In the rows, zero is written as 128.
The rows of M fall into 3 groups, which share some directions, and each row is roughly a mix of its group's hidden directions, except some rows that fit no group.
M, 116 rows:
[[110  93  88 155 131 103 135 140 160 132]
 [119 137 134 109 134 174 114 172 125 158]
 [145  78 113  91 120 157 115 131 117 113]
 [152 148 102 177 141 109 150 118 145 110]
 [ 95 113 139  76 132 106 123 122 129  95]
 [136  98  80  91 119 157 139 136 123 128]
 [ 91 111 165 102 161 108 135 120 113 113]
 [167 147 102 144 135 129 104  84 137 108]
 [174 146 120 155 139 128 116  82 131 115]
 [124 128  82 145 144 148 134 172 146 147]
 [118 177  77 109 138 135 119 134 132 117]
 [128  95  89 121  93 126 108 102 154 115]
 [107 123 157  92 112  96 118 113 132  89]
 [109 162  89 107 146 166 139 133 142 117]
 [111 149 163 178 119 127 115 129 140  98]
 [137 101  70 117 123 160 141 135 122 139]
 [114 167  89  98 152 155 132 124 134 115]
 [162  99  87 115 119 158 138 140 117 151]
 [147 102  98 145 135 149 100 127 153  88]
 [143  77 164 154 121 106 112 128 127 138]
 [ 93  99 101  99 131 154 104 121 134  99]
 [120 160 186 149 125 104 121 115 126 123]
 [125 112 123  60 123 138 115 108 125 116]
 [116 164 130 150 147  81 162 130 139 129]
 [146 159 104 132 112 167 140 170 142 137]
 [115 146 160 130 164 152 149 156 106 154]
 [145 113 108 160 106 117 100 107 154  92]
 [102 157  95  95 153 161 129 112 129 120]
 [128 155 181 125 131  92 121 111 136 107]
 [129 154 149 106 155 124 158 142  94 163]
 [106 179  97 140  96 135 135 146 121 140]
 [127  99  91 124 108 168 132 168 133 127]
 [114 127 131  85  82 143 127 162 130 140]
 [112 182  90 102 134 147 136 129 125 123]
 [145 152 120 186 138 105 154 135 139 125]
 [128 174 116 128  76 150 141 126 122 138]
 [101 124 155 122  99 141 170 162 124 144]
 [143 154 153  99 128 172 110 117  98 127]
 [111  99  75 133 145 152 126 149 148 140]
 [ 94 151 163 161 133 108 115 130 145  97]
 [118 135 159  97 156 131 128 126 117  75]
 [141 127 159 110 124  97 159  90 116 100]
 [147 171 111 147  77 117 124 126 121 134]
 [166  91 161 147  98 105 128 123 137 123]
 [133  92 164 161 110  92 131 142 121 140]
 [131 126  81 129 106 168 121 155 153 138]
 [135  87 171 158 108 112 120 137 119 149]
 [108 135 140 101 157 122 170 153 110 157]
 [125 127 164 121 143  76 131 101 110 108]
 [138 172 161 118 152 133 150 154 101 137]
 [125 131 123  85 151  78 139 118 110 112]
 [147  94 165 152 119  91 111 141 116 144]
 [120 105 147  76 106 153 119 115 100 130]
 [131 100 112  80 114 164 102 122 130 113]
 [135 154 166 113 156 138 166 135  98 139]
 [110 171 167 149 139  98 120 106 133 135]
 [ 99 135 154  80 122 109 124 141 132  91]
 [ 99 130 135 100  91 160 130 161 124 152]
 [158 118  79 143 149 121 155 116 117 155]
 [118 171 154 171 123 108 147 135 127 149]
 [106 128 143  94  98 115 144 176 117 143]
 [101 135 165 152 123 116 119 134 141  77]
 [153 118 111 168 148  89 120 112 144 102]
 [128 108 164 124 148 104 148  82 109 111]
 [135 164 168 139 143  96 104 105 146 125]
 [115  84  88 135 132  92 134 111 143 140]
 [158 156  87 135 127 127 108  96 144 103]
 [106 143 133 105  97 156 142 173 126 150]
 [142  82  97 104 119 155 127 146 130 100]
 [143 158 165 136 143 122 168 135 102 152]
 [ 92 142 121 105  99 146 128 172 122 151]
 [115 160 107 154  89 134 110  94 112 142]
 [150 110  83 166 110 121 117 113 142 153]
 [ 95 138 159 132 134 115 103 113 145  80]
 [ 96 128 148 105 105 119 149 173 111 150]
 [117 137 176 123 157  93 118 115 101 114]
 [105 179  99 106 138 156 149 128 123 126]
 [127 150 166 122 164 152 151 140  97 145]
 [116 172 106 128  90  96 129 143 109 136]
 [101 145 160 115 151 125 144 160 107 165]
 [144 159 167 107 119 169 123 119 102 131]
 [116 112 159 125 127  73 131  94 119 120]
 [103 153 168 167 145  96 118 124 132 128]
 [ 99 150 155 182 134 113 122 134 140 109]
 [109 131 157  89 141 123 103 122 119  82]
 [144 154 154 117 154 130 173 131  97 148]
 [129 179 112 131  80 125 132 115 111 137]
 [153 121  97 119 117 143 160 145 108 173]
 [135 130 172 156 142  86 128 101 109 124]
 [139 164 125 115 160  85 126 106 149 147]
 [ 94 103 150 114 119 126 158 175 130 138]
 [154 104  87 112 108 174 127 132 123 135]
 [154  81 144 125 143 130 139 107 157  97]
 [104 142 124 103 102 142 120 180 121 154]
 [103 126 162 114 113 116 135 160  95 163]
 [128  77  95 103 136 136 133 151 129 100]
 [139  97  88 100 110 168 128 129 128 108]
 [158 102  99  83 125 140 143 130 112 154]
 [133 109  76 128 122 110  92 118 147 103]
 [120 171  81 107 154 138 128 130 135 111]
 [124 151 158 185 136 101 138 140 131 131]
 [147  86 101 102 131 130 134 150 141  89]
 [117 109 126  62 116 148 117 131 117 142]
 [100 116 148  97 125 115 129 178 111 151]
 [ 79  93 103 140 111 107 124 116 110 117]
 [120 172 108 119  78 122 119 118 108 140]
 [116 113 148  84 109 161  99 121 110 148]
 [131 103 100 170 122 100 151 124 146 159]
 [106 136 151 128 166 151 137 155 105 165]
 [122 162 139 112  89 153 150 157 116 151]
 [133 157 129 109  67 149 144 134 126 137]
 [167 129 115 164 167 145 138 109 146 144]
 [146 103  68 111 129 148 138 137 140 115]
 [149 127 118 135  98 127  97 105 148  79]
 [129 168 147 131 141  84 143 148 145 156]
 [138 106 104 160  84 130 110 110 159 125]]
One row of each group comes first, with its name. Which group is each row after those in?
[125 178  84 102 148 127 129 135 128 114]
H
[125 125 175 120 133  88 139  93 106 123]
X
[114 107 159  76 112 145 106 126 109 132]
S

[112 115  84 116 133 142 122 117 151  79]
S
[ 95 119 149  96 120 115 141 173 110 148]
H
[144 106  91 148  89 125 106 101 150 129]
X
[136 164 159 104 120 166  99 134 108 119]
X
[160 151  88 145 124 128 110  97 149 102]
H
[ 97 130 125 114 168 134 146 170 118 157]
X
[149  91  81  97 127 152 128 142 134 122]
S
[137  80 156 113 172 113 116 130 129 123]
H
[109 123 170 150 137  83 101 115 121 119]
X
[136 102 112 161 167 104 115 108 146 103]
H
[162 149 106 153 123 139 107  80 135 116]
H
